Each row has a name. Each piece below is followed by the name of the row it came from, unless a question asks for something else. Each question is about the rows just above it. Places in a row count from 0.

[127 203 128 127 127 129 126 126 128 128]  sotet
[113 109  91  72 112 161 119  64 172 146]  Rus
[125 137 126  71 125 129 124 122 136 129]  pizaf
[127 129 128 110 127 129 126 126 109 158]  vose
[114  57 103  98 115 143 115  72 163 138]  Lev
[213 169 131  88 158 139 146 206  58 165]  nulu
[117 108 109 105 117 140 116  93 157 136]  gib
[113 109  91  72 112 138 119  64 172 146]  Muva
[130  72 129 128 130 129 129 130 125 127]  depag
[114  57 103  98 115 146 126  84 163 138]  zevus
The one value in zevus and pizaf: -> [126]
The one value in Muva and vose: -> [109]
Which row holds [129 125] read backwards? -> pizaf
Shared by depag and Lev: -> [72]

[ 59  50 123 148 138 173  77 178  90  97 153 154 129  63  78 156 155 119] -> Difan
[ 57  55 102 136 137 164  79 161  75 115 170 157 151  58  77 148 150 125] -> Tev
[185 177 199 134 123 121 129 122 156  88  72 102  71 157 161 133 192 113] -> Ner
[198 187 164 126 146  94 152  79 170  81 105  99  80 207 163 129 134 132] -> Gafo
[146 175  81 112 119  82 159  92 134 177 139 133 141 164 165  95  48 145] -> Vuz
[202 185 180 130 146  95 150  80 171  73  98  96  80 208 165 130 149 132] -> zoti
[170 190 103 113 132  88 154  88 151 138 122 119 118 189 164 112  76 134] -> ruru
[150  58 201 135 125 118 131 117 157  84  73 101  70 162 163 132 191 115] -> motu
[ 93  96  65 112 121 107 149  98  92 201 185 147 206 102 117  97  73 163] -> zal
[ 65  66  77 121 134 147  98 134  70 150 189 155 184  65  82 131 130 139] -> Penov
[146 175  81 112 119  82 159 115 161 170  75 133 141 164 165  95  48 145] -> Pulo
Row and place where [161  75 115 170] starts: -> Tev, 7
q: [151  58] -> Tev
The rest of the row after [ 80 208]: -> [165 130 149 132]
Row and place where [206 102] starts: -> zal, 12

[129 132 161 151  79 168 212] -> sizi
[121  57 136 133 124  87 109] -> Zaze
[132 179 139  98 173 176 119] -> depu
[132 139 173 132 122  89 164] -> relem
[ 98 179 174 132 122 199 104] -> soga
[132 179 139  98 173] begins in row and place -> depu, 0
Shared by sizi and soga: -> [132]
Which row holds this, read backwards? [132 174 179] -> soga
Go on from [173 132 122] to the end of its row. -> [ 89 164]
[173 176] begins in row and place -> depu, 4
[168  79 151 161 132] is which row, read backwards? -> sizi

[132 125 168 186 182]  rinik
[133 125 167 199 112]  kelok
[133 125 133  22 112]  Mitip
[ 75  80 163 147  61]  dig
[ 92  58 119 167 181]  fisi
[177 203 133 187  76]  Lufut
[125 167] begins in row and place -> kelok, 1
Go on from [133 125 167] to the end of its row. -> [199 112]
After [168 186], its row goes on with -> [182]
Shared by fisi and kelok: -> [167]

[ 55 196 111 193  93] : gor
[ 55 184  93 167  91] : Sen
[187 129 181 207 179] : bada
[115  44  79  65 173] : Rubu
[ 57 196 111 193  91] : rete
[ 86  57  68  63 155] : segim
[116  42  82  64 172] : dilo
[ 88  56  68  63 154] : fam
[189 104 176 186 182] : Sefaf
[113  42  82  63 175] : kog
[115  43  80  67 174] : tun
[188 130 181  64 173] : seza
q: [115  43  80  67] -> tun
q: [ 55 196 111] -> gor
Go on from [ 57 196 111 193] to the end of its row. -> [91]
After [181  64], its row goes on with -> [173]

[135 127 132  74 133] -> Poful
[139 126 139 171 133] -> rumas
[144 119 162 155 132] -> sigo
[135 126 149  65 130] -> Rizev
[144 126  46 142 121] -> teran
[137 130 119 121 126] -> mosap
[109 129 115 159 127] -> mabu
[119 129 153 236 128] -> gufuz
[114 159 126  73 146] -> mef
[127 120 163 155 132] -> Vibo
[127 119 163 224 119] -> nena
[126 139 171] begins in row and place -> rumas, 1
q: [115 159] -> mabu
Where does [135 126 149] start? Give its row and place. -> Rizev, 0
The rest of the row after [137 130 119]: -> [121 126]
After [127 120 163], its row goes on with -> [155 132]
Go on from [135 126] to the end of its row. -> [149  65 130]

[115  82 175 203 236 150 132] -> mazag
[115 174 145  69 150  91  82] -> Mazam
[ 90 177 112 122 121  35 105] -> rina
[136 163  41 177 107 167 168] -> resat
[144 114 225 142 100 194 173] -> Pere
[137 110 167  60 217  75 169] -> bivo
[173 115 152 169  91 116  89] -> nagir
Which value is in both nagir and bivo? -> [169]
Shared by Pere and nagir: -> [173]

